Named moves (each a turn or a mirror), then the moves between two rows, first move first; the first pair answered:
favum (before |-> after):
[-2.12 -2.04 -1.68 -1.76 -0.61  0.07  0.20  0.94 -0.41  1.49 -1.79  1.06
  1.39 -0.62] |-> [ 0.75 -1.47  1.05 -1.84 -0.77 -1.18 -1.49  0.90 -1.38 -1.70  0.74  0.10
 -2.68 -0.28]
[ 2.51  0.45  1.70 -0.91  0.88 -2.01 -1.79  1.07 -0.50 -3.12  3.90  0.06
 -4.75  0.84] |-> [-3.52 -0.86 -3.76 -0.69  1.14  0.66  1.71  1.06  1.50  3.55 -1.12  1.96
  3.69  0.05]
[-0.43 -1.31  0.76  1.66 -0.22  0.00 -0.92 -0.80  0.00  2.56 -2.17 -1.37
  1.93  0.41] |-> [ 1.53 -0.88  2.60  1.59 -0.30 -0.87 -2.03 -0.86 -0.73  0.32 -0.51 -1.90
 -0.84  0.70]
roge (before |-> after):
[-0.68  1.37 -0.56  2.01  2.36 -0.32  1.63  0.43 -0.46 -1.48 -1.87  0.88
 -0.39 -0.83] |-> [ 0.72 -0.51  0.84 -3.19 -1.05  0.08 -0.18 -1.18  0.99  0.44  1.74  0.69
 -1.08  1.41]
[ 0.18 -0.88  0.40 -0.09 -1.69  1.14 -0.15 -0.65 -0.18  1.33  0.04 -2.18
  1.93 -0.09] |-> [-0.02  0.26  0.75  1.79  1.16  0.43  1.02 -0.24  0.43 -2.17 -1.71 -1.05
  0.01 -0.49]
[ 0.44 -0.49 -0.52 -0.68  0.38 -1.23  0.27  0.61 -1.25  0.16  2.19  0.66
 -1.19 -0.11] |-> [ 0.03 -0.32 -1.01  0.32  0.48 -1.15  0.48  0.99 -1.92  0.78  1.59  0.42
 -0.37 -0.67]
Fabe (before |-> after):
[-1.55  0.20 -0.91  0.48  1.46  0.27  1.40  0.46  0.57 -0.61 -1.65  1.32
  0.83 -0.45] |-> [-1.08  0.31  0.00  0.71  1.55  0.37  1.26 -0.02  1.01 -1.64 -1.82  1.09
  0.11 -0.15]
[ 0.68 -0.69  1.56  2.02 -0.60 -0.04  0.05 -1.22  0.53 -0.73 -0.60 -1.68
  1.26 -0.21] |-> [ 0.09 -0.82  0.44  1.93 -1.01  0.02  0.03 -0.63 -0.04  0.78 -0.40 -1.59
  2.43 -0.71]
[ 0.06  2.28  1.71  1.96 -0.40  1.21 -0.46 -0.96 -1.25 -1.69 -0.71 -2.21
  1.29  1.10] |-> [-0.75  2.08  0.22  1.83 -0.92  1.13 -0.30 -0.08 -2.12  0.37 -0.51 -2.09
  2.70  0.52]
Rokef (before |-> after):
[ 0.70 -0.16  0.09 -0.46 -1.13 -0.44 -0.80  0.43 -1.94  0.68  1.46 -0.33
  0.10 -0.59] |-> [-0.48  0.32 -1.12  0.63  0.60 -0.75  0.42  1.20 -1.68  0.04 -0.02  0.82
  0.33 -1.27]
[ 0.18  0.10 -0.60  0.10 -1.65  0.23  0.09  1.00 -1.11  1.67  0.36  0.00
  0.37 -1.39] |-> [-0.79  0.38 -1.23  0.15 -0.11  0.04  1.26  1.04  0.00  0.57 -0.88  1.61
  0.03 -1.32]
[-1.28 -0.17 -1.00 -0.51  1.58 -0.50  0.73  1.92 -1.12  0.44  0.44 -1.10
 -0.62  0.36] |-> [-1.32 -0.36 -0.59 -1.54  1.81 -0.40  0.94  1.23  0.20 -0.16  0.36 -0.48
 -1.19  1.06]
tezi (before |-> after):
[ 0.58 -0.61  0.94 -2.39 -1.50  1.21 -0.71 -0.36  1.89  1.36  0.26 -0.16
  0.20  1.45] |-> [ 0.70 -0.56  0.60 -2.18 -1.85  1.04 -0.99  0.05  1.01  2.07  0.67 -0.51
  0.66  1.10]
[-0.19 -1.16 -1.40 -0.12 -1.60 -1.44 -2.16  1.47 -1.14  1.72  1.75  1.15
 -1.95 -0.04] |-> [ 0.34 -0.87 -0.74  0.68 -1.32 -1.62 -2.41  1.45 -1.53  0.71  1.76  0.78
 -2.73 -0.06]
[ 0.87 -0.57  1.00 -0.39 -1.53  0.43 -0.68 -0.20 -0.82  1.85  0.81 -1.42
  0.91 -0.68] |-> [ 1.41 -0.21  1.61  0.28 -1.28  0.35 -0.83 -0.29 -0.98  0.86  0.69 -1.76
  0.15 -0.74]
Now pairs of rows:
Between the rows of a pair lie two moves.
[ 0.14 -0.07  1.36 -1.64 -0.11 -0.08 -0.68 -0.40  2.31 -0.85  0.34  0.62
 -1.19  1.32] |-> [-1.77  0.03 -0.62  0.03  0.21  0.58  0.37  0.31  1.62  1.40 -1.60  0.51
  1.91  0.30]	favum, roge
[-0.35 -1.73 -0.35 -3.07 -0.14  1.99  0.21 -1.26  0.55  2.43 -2.20  1.19
  1.02  2.44] |-> [-0.34  0.22 -0.31  1.52  3.01  1.04  1.32  0.19 -0.93 -1.01 -4.42  1.16
 -0.40  0.70]	Rokef, roge
[ 0.17 -1.84  2.80 -1.92 -1.96 -1.00  0.13 -0.63  2.50 -0.54  2.59 -0.53
 -1.45  1.57] |-> [ 0.03  0.25  1.84  3.52  0.63 -2.23  0.68  1.94 -0.91 -2.43  0.92 -1.28
 -1.73 -1.09]	Rokef, roge
[-0.36  0.23 -1.17 -0.66  1.95  2.13 -0.58  0.36 -1.35  0.73 -0.22 -0.74
  0.41  1.13] |-> [ 0.42  0.43 -0.21 -0.86  2.17  1.78 -0.97  0.11 -1.13 -0.53  0.29 -0.81
 -1.00  1.43]	favum, tezi
[ 0.22  0.16 -1.39  0.40 -2.07 -0.80 -0.70 -0.17 -1.63  2.31 -0.62 -0.82
  1.44 -0.30] |-> [-0.52 -0.15 -0.97 -1.74 -0.40 -0.62  0.64 -1.48  2.01 -0.08 -1.79  1.69
 -0.13  1.17]	Rokef, Rokef
[ 0.74  0.48  2.74  1.29  1.11 -0.41 -2.20 -1.57  2.03  0.35 -0.58  0.37
 -0.30 -0.14] |-> [-0.01  0.14  2.21  0.50  1.08 -0.11 -1.83 -1.70  2.84  1.03 -0.92  0.98
  0.37  0.06]	tezi, favum
[-0.19  1.68  1.77  1.85  2.18 -0.37  1.05  0.15  0.72 -2.66 -1.51 -0.20
 -1.17 -1.63] |-> [-0.30 -0.68  1.26 -2.80 -1.97  0.97 -0.38 -1.20  1.55  2.67  0.99 -0.89
  1.53 -0.07]	roge, favum
[ 0.20  0.24 -0.44 -1.25  0.37 -0.30  0.32  2.09 -0.86  0.10  1.09  2.11
 -1.49 -0.75] |-> [-0.23  0.07 -0.75 -1.49  0.44 -0.14  0.70  1.96 -0.44  0.45  0.73  2.41
 -0.98 -0.69]	roge, Rokef
[-0.86 -0.18  0.91  0.61 -0.74  1.43 -0.15  0.31 -0.52  0.26  0.84 -1.21
  1.59 -0.75] |-> [-0.88 -0.24  1.34 -1.01  0.26  1.04  0.52 -0.28  1.40 -1.57  0.89  0.47
 -0.11  0.19]	Rokef, roge
[-0.71  0.52 -2.08  0.40  0.91  0.32  1.01  1.10 -1.05  1.72 -0.48  0.69
  1.52 -1.39] |-> [-0.61  0.48 -1.18 -0.69  2.20  0.20  1.60  0.10  1.10 -0.79 -1.08  2.03
 -0.46 -0.41]	tezi, Rokef
